One turn or mirror swaps these rows in pairs. Which row does each one swap with?
The rows were stretched afterwards, more along some directions than others.
K_480: -17	10	-9	-15	-5	2	15	-9	9	10	14	14	-2	-3	7	-9	-8	-3	-8	-8
K_977: -10	-7	-18	26	-13	13	-10	8	-2	5	12	6	0	2	18	5	-9	-7	-17	5
K_290: 1	7	-20	15	-16	4	-1	3	4	2	2	-9	-13	5	6	3	-12	-4	-22	16
K_222: 15	-13	10	4	18	-5	-5	5	8	-8	-11	1	0	-6	-5	-10	1	-24	11	6
K_422: -26	14	14	-3	-12	-25	-3	15	9	0	2	4	5	-16	-21	11	3	-3	11	-11
K_345: 2	0	24	-9	-7	-8	2	5	13	-9	-23	17	-3	-28	-10	-12	-12	3	15	2
K_205: 0	3	0	3	-12	-2	-20	10	5	1	-10	10	9	-5	8	13	-3	-23	-20	11
K_838: -1	-1	3	12	14	-1	-8	6	8	-7	-7	-9	1	-15	-20	-2	11	-7	22	20
K_261: 9	3	0	6	-20	8	4	1	4	21	-16	-4	-6	0	4	6	-14	-20	-12	5
K_202: 11	4	11	-12	6	-6	-14	4	9	-3	-11	-1	2	-12	7	-11	10	9	27	-7
K_335: -3	4	-9	-10	-6	-7	-4	3	4	2	10	26	-5	-10	-11	1	1	-10	-25	-4
K_810: 7	-21	12	-4	8	4	12	19	16	5	-7	1	-2	-28	-3	-7	4	-13	8	-8
K_564: 21	1	-5	9	1	3	5	10	2	-9	-1	14	0	-13	17	-9	-4	9	15	2
K_926: -8	-8	21	15	1	-7	-10	16	-2	-7	1	-8	14	-13	4	16	13	-11	12	4
K_3: 0	-11	-10	11	-7	-3	-9	-3	-9	3	13	17	12	5	14	11	-14	-18	-14	-10
K_161: 1	-9	23	11	-3	-20	-5	19	24	-6	-20	-7	6	-6	-2	8	3	-6	16	-8
K_668: -11	4	7	0	-3	14	-4	-9	13	6	-18	7	-2	-23	-20	-6	14	-2	25	5
K_604: -15	25	-1	2	-8	-14	0	8	16	-4	-18	-4	-9	-2	-7	7	3	-1	25	3
K_780: -1	-11	17	-10	-2	-4	-11	10	-7	2	-12	3	11	-20	-20	-6	-9	6	4	-9
K_10: -27	1	-11	-3	-21	-3	0	10	1	-7	-1	5	1	-10	-8	13	-2	9	-1	-12
K_178: 3	-12	10	-12	27	-9	-10	11	19	0	0	19	-4	-16	-8	-1	-14	-14	2	-1
K_773: -7	14	17	1	-9	-4	-16	13	13	-4	-23	-2	-4	-13	-7	-2	-1	5	15	12
K_555: -7	18	8	6	-13	-10	2	-6	11	13	9	3	-5	-16	-7	-2	-7	-6	-3	-3
K_673: -9	-13	6	8	-5	26	-16	-12	6	13	-20	11	-2	-17	-9	3	-25	-4	6	6
K_667: 3	19	9	0	5	-3	-6	-5	0	17	-15	-8	-3	0	-9	-13	-8	-4	20	5
K_186: 14	-5	19	16	-1	-13	-17	9	-5	-3	-23	-10	8	-11	-16	7	2	-3	15	9
K_33: -3	-3	-5	-11	-7	-5	-3	6	-16	-5	-13	13	-8	-16	-1	6	1	3	4	-4
K_316: -22	4	25	-5	-5	-5	-2	10	-3	12	-6	-13	9	-2	-20	14	13	-9	12	-7
K_29: -13	2	-2	-7	2	-6	-6	1	20	-10	19	16	-4	-19	-1	-15	16	-2	-8	-12
K_236: 13	2	-8	-11	-7	-1	-2	6	-2	-2	1	1	17	13	6	13	2	-1	0	3
K_383: -3	2	-11	18	-20	-2	2	1	10	11	3	-6	-7	18	14	4	-13	-9	-30	-7
K_717: -6	5	-9	19	-15	-10	-18	3	-11	-1	4	7	12	-2	-7	22	-10	-3	-7	11
K_260: -15	-6	-15	-19	18	14	14	-1	-4	3	2	-4	-13	-13	-2	-12	22	-1	18	-5
K_704: 12	2	2	-5	-5	-9	10	-3	3	-2	5	12	-22	-7	-1	-7	-22	-14	-19	3
K_636: 0	-3	-11	11	5	3	-1	-2	-9	11	10	-13	2	4	-2	-2	5	-6	-9	1
K_846: -5	-5	25	0	-11	-20	-11	0	15	1	-16	-7	13	-9	-26	11	-23	-17	6	3
K_462: -1	-7	0	11	14	6	-4	15	16	-5	0	15	-4	-30	14	-14	7	-15	3	4
K_209: -1	23	4	3	-23	-15	-20	-7	13	-5	-5	15	-6	-3	-1	-1	-2	-7	-16	3
K_59: 7	-9	16	-6	0	-2	-22	2	-2	0	-15	15	13	-14	-5	2	0	14	6	-6
K_324: 16	1	-14	-14	-6	2	-8	0	-4	2	9	6	-12	-1	13	-20	-6	6	-28	-7
K_948: -17	14	-4	-1	-5	-8	-7	15	9	0	15	12	-1	-9	12	1	-3	6	-4	-5
K_580: 1	-4	24	-6	-11	-1	-1	0	13	1	-13	-8	-7	-29	-32	-12	-3	-5	-6	6
K_877: 7	4	16	12	10	-27	-19	28	17	-10	-11	1	7	1	3	13	4	-19	19	13
K_143: -15	-16	10	-8	1	6	11	-5	7	-1	10	5	5	-21	-6	4	-2	-4	21	-12
K_640: 12	2	-5	-9	19	9	-4	-6	6	10	0	5	-13	-1	2	-24	5	3	-8	2
K_275: -4	9	17	14	-6	-5	5	13	-7	6	-3	7	-16	-17	-5	-8	-4	-3	-1	-6
K_246: 3	-3	3	1	2	-6	10	24	5	-11	-4	13	-8	-35	4	-4	-3	-14	5	6
K_481: 7	3	1	19	2	-8	0	14	-7	-4	15	1	-12	-3	18	-3	-2	-16	-24	9
K_240: -5	-2	2	16	-3	-2	7	-9	15	8	3	0	-11	-15	-6	-16	-29	-12	-3	1
K_723: -16	3	-8	-2	-12	14	8	3	-1	8	-4	-5	4	-12	2	12	2	-17	6	9
K_96: -6	-3	10	10	0	-17	-9	20	16	-12	-7	-6	12	-16	-2	18	6	3	29	4
K_702: -20	19	8	8	-21	1	1	-1	7	9	-17	-10	-15	-11	-25	-7	-3	-4	7	8

Swapped with K_324: K_202
Swapped with K_673: K_178
Swapped with K_667: K_780
Swapped with K_926: K_481
Swapped with K_555: K_580
Swapped with K_948: K_773

